In the data rows, the value 128 means zero.
Here are some numbered points:
[165 118 141 133 121 109 114 130] 0
[132 100 110 126 138 125 122 151] 1
[187  38 103 132 176  54  47 157] 2
[136 127 140 131 131 133 127 130] 3
[127 117 120 130 142 114 119 132] 4
[ 90 156 129 123 131 133 145 117] 5
[152  71  95 119 154  73 124 143] 6
[173  52  98 128 129  69 108 143] 7
[187  76 116 133 140 101  94 143] 8
[196  59  93 119 162 104  79 166] 9
[140 127 135 134 118 134 135 129] 10
[ 97 194 173 137  82 203 122 112] 11
[153  84 123 130 151  98  96 143] 12
[ 98 167 158 130 105 173 115 123] 13
[ 99 153 134 121 126 133 133 121] 14
[ 95 128 106 119 144 116 153 124] 15
[127 147 149 135 124 147 130 116] 16
[ 95 170 156 141 100 158 117 128] 17
[ 62 154 106 110 147 135 197 112] 18
[111 131 113 123 123 116 129 138] 19
[109 140 135 135 118 143 123 131] 20
[105 163 159 135 120 154 120 122] 21
Which three points above are nearest to each new point by angle? Their numbers follow each, nearest first.
[108 108 110 125 150 116 133 129] 15 4 6
[156 100 141 131 157 147 104 142] 9 8 12
[186  20  60 111 182  57 102 193] 6 9 7
[ 88 182 146 127  98 173 164 114] 11 13 17
[144 122 125 121 128 134 123 137] 9 8 1
[121 150 124 124 119 123 146  98] 5 14 18
[131 110 106 129 137 109 142 131] 6 7 4
[133 150 135 132 114 128 144 118] 16 11 10
[130 162 153 140  88 162 125 119] 11 13 17
[111 127 117 128 130 107 148 115] 15 18 19
[ 86 147 124 123 126 117 174 122] 18 5 15
[ 90 140 124 117 145 134 170 119] 18 15 5
[137 140 127 133 122 116 111 124] 0 2 8
[150 120 139 131 144 147 130 133] 3 10 9
[109 151 135 131 124 125 147 117] 5 14 18
[160  96 103 120 146 100 133 143] 6 7 9
[149 102 115 120 146 115 102 151] 9 2 12
[151 122 110 119 134 121 143 126] 6 7 9
[123 160 161 137  91 159 121 109] 11 16 13
[152  70  97 115 148  59 128 151] 6 7 2
[112 165 147 129 111 164 149 122] 11 13 16
[124 170 154 132 105 166 142 125] 11 16 13
[119 127 135 131 154 130 130 130] 4 15 18
[114 128 124 128 154 136 132 133] 15 18 5
[135  98 103 117 153  75 134 141] 6 4 7
[169 103 105 124 128  96 123 132] 7 8 6
[157  88 106 121 144 123 103 148] 9 8 12
[125 134 129 124 135 125 144 125] 18 15 5
[113 143 124 119 144 124 163  97] 18 5 15
[114 164 151 130 128 156 148 103] 16 21 11
[132 133 144 126 128 130 115 129] 3 21 16
[169 110 136 131 138 131 105 138] 8 9 0
